In the rows, zero is written as 128.
Each path below is one point turned by a fixed rotation once a step. After each direction that follows a path, write how fast that rotation turns it, in degrees per step (0 if it stays still).
Each turn is a multiple of 5 degrees from 10 to 175, or 0.
Each row of a path follows its step; steps can be skipped.
Path 1:
step 0: [130 120 137 121 117 121 117 127 128 128 138 131 123 132 117 132 118 137
 130 128 150 133 114 145 124 123 130 117 129 124 121 140 125 129 122 111
 137 119 137 133 132 128 130 123 123 128 125]
step 3: [124 121 137 124 132 138 130 130 135 127 145 132 120 131 134 138 122 124
 130 135 134 116 139 127 106 124 126 132 131 128 126 125 121 120 126 134
 146 134 130 135 124 131 136 141 133 110 135]
step 16: [129 128 133 120 128 118 113 127 137 127 134 132 127 119 117 125 121 117
 134 132 132 137 121 124 130 121 128 122 117 121 138 131 120 111 107 115
 120 120 140 136 132 122 138 130 131 124 137]
step 18: [136 130 141 134 128 134 118 139 144 121 139 118 117 134 122 125 119 127
 133 130 139 128 145 123 121 129 130 112 134 120 121 126 120 127 124 127
 122 116 117 134 119 126 138 121 131 121 138]
step 22: [136 126 134 122 125 128 130 135 148 133 123 136 110 127 127 142 129 126
 128 122 129 126 120 125 123 114 127 133 129 124 123 127 116 112 135 129
 119 117 136 123 136 125 128 136 151 130 121]
step 24: [119 124 131 117 128 138 124 129 146 126 149 128 121 133 129 130 115 126
 127 128 139 113 121 132 123 133 120 122 116 118 129 118 137 126 129 121
 123 119 143 135 124 135 125 126 136 138 122]
step 27: [137 122 139 121 123 137 121 133 126 131 135 134 117 132 123 141 114 120
 132 133 112 133 135 133 129 127 119 124 150 115 132 135 125 128 113 137
 132 124 126 133 128 139 138 136 131 129 128]
step 31: [133 121 129 127 140 114 128 140 139 131 134 135 126 129 120 123 125 125
 131 118 144 132 108 144 128 115 123 131 131 126 126 119 116 123 116 128
 129 127 130 139 121 137 128 141 128 127 115]
[128 125 123 124 129 126 129 124 127 129 130 129 129 132 131 127 131 128
 129 128 131 127 126 127 126 126 127 125 126 131 128 127 130 126 132 125
 134 128 127 130 127 131 131 132 128 130 130]	155
[128 131 130 126 128 130 131 125 127 128 129 128 122 129 130 124 125 130
 131 131 128 129 133 128 130 129 125 128 132 133 130 130 131 127 128 131
 130 127 125 129 125 126 129 129 126 124 129]	45
[129 130 126 130 127 126 127 126 128 129 129 127 126 129 126 127 131 131
 130 126 123 128 124 127 124 122 128 132 132 130 131 124 131 129 129 130
 129 125 130 127 128 124 123 130 130 128 125]	45
[129 132 126 125 131 130 128 129 129 125 128 132 128 128 124 127 131 129
 125 129 125 128 127 125 130 129 132 125 124 125 127 129 126 127 129 131
 132 126 129 131 128 122 126 128 126 127 132]	10
[129 126 124 126 126 125 129 131 133 129 125 123 129 129 125 125 129 128
 128 129 126 129 129 133 129 129 129 128 131 129 131 129 129 130 123 131
 129 130 128 132 129 129 132 131 129 130 132]	170
[127 126 126 127 129 134 124 128 133 127 129 127 128 126 130 127 126 130
 130 129 129 127 132 128 124 128 132 132 129 129 130 125 127 128 131 127
 129 131 126 129 125 130 123 124 127 131 131]	70
Path 2:
step 6: [121 138 115 117 124 116 137 131 133 126 126 133 147 136 139 128 120 125
 138 128 129 125 128 140 124 127 129 135 134 146 132 134 116 117 125 138
 128 123 124 134 119 136 120 133 119 129 120]
step 10: [123 121 133 119 137 130 118 124 129 119 121 134 134 134 117 115 126 137
 137 119 109 120 129 123 115 125 125 113 134 121 127 121 125 124 116 126
 144 124 124 122 123 128 128 121 129 120 119]
step 11: [126 129 124 123 135 129 122 132 119 117 142 136 129 128 131 139 133 114
 123 123 137 136 116 126 119 130 125 128 126 143 121 130 134 134 125 128
 130 139 128 152 137 124 134 124 130 124 145]
step 21: [126 120 138 125 125 131 132 128 131 133 116 135 139 125 127 132 127 127
 128 131 140 128 135 129 129 126 141 138 125 134 122 128 133 123 127 123
 140 112 139 107 128 111 123 137 117 115 122]
step 26: [132 129 113 120 129 118 129 130 120 124 113 130 134 122 127 120 142 133
 127 125 138 125 122 128 121 117 135 141 115 135 137 122 120 124 120 132
 132 128 119 142 123 145 119 130 129 118 125]
step 27: [117 126 137 139 132 133 131 133 130 117 129 125 115 139 133 124 132 136
 116 122 127 121 131 129 121 129 135 134 146 131 135 125 138 130 128 129
 136 144 136 122 115 112 137 130 119 123 135]
step 29: [125 140 120 126 122 127 122 143 133 139 120 131 128 143 120 141 128 125
 129 134 138 123 134 123 124 130 119 116 142 127 130 132 130 124 112 142
 124 129 121 136 126 133 121 124 141 116 122]
step 31: [129 140 122 137 126 124 126 121 136 120 146 117 135 130 133 126 127 125
 128 118 133 134 116 133 137 129 129 129 135 124 120 123 116 124 127 128
 135 138 120 145 150 122 136 136 125 124 131]
[128 128 127 133 132 128 130 124 127 127 122 123 127 127 126 127 128 129
 125 126 133 128 130 129 133 126 132 126 127 129 130 122 126 128 132 129
 129 129 127 129 131 126 128 128 128 127 128]	80
[125 130 126 127 128 127 128 130 129 132 124 132 128 126 129 131 124 131
 128 127 127 133 132 130 131 127 123 127 127 126 127 126 127 125 128 127
 125 133 132 130 126 128 130 125 127 130 129]	65
[128 128 123 127 129 126 132 129 128 132 129 128 134 124 130 129 130 127
 130 129 131 128 126 129 127 128 127 126 127 129 130 127 127 129 124 126
 130 126 130 130 131 125 126 135 127 125 134]	145
[124 131 131 127 131 126 128 130 130 129 124 124 132 130 129 130 130 135
 126 128 128 125 128 125 127 130 127 129 128 131 128 129 131 128 128 125
 123 125 129 125 126 129 127 129 125 125 128]	125
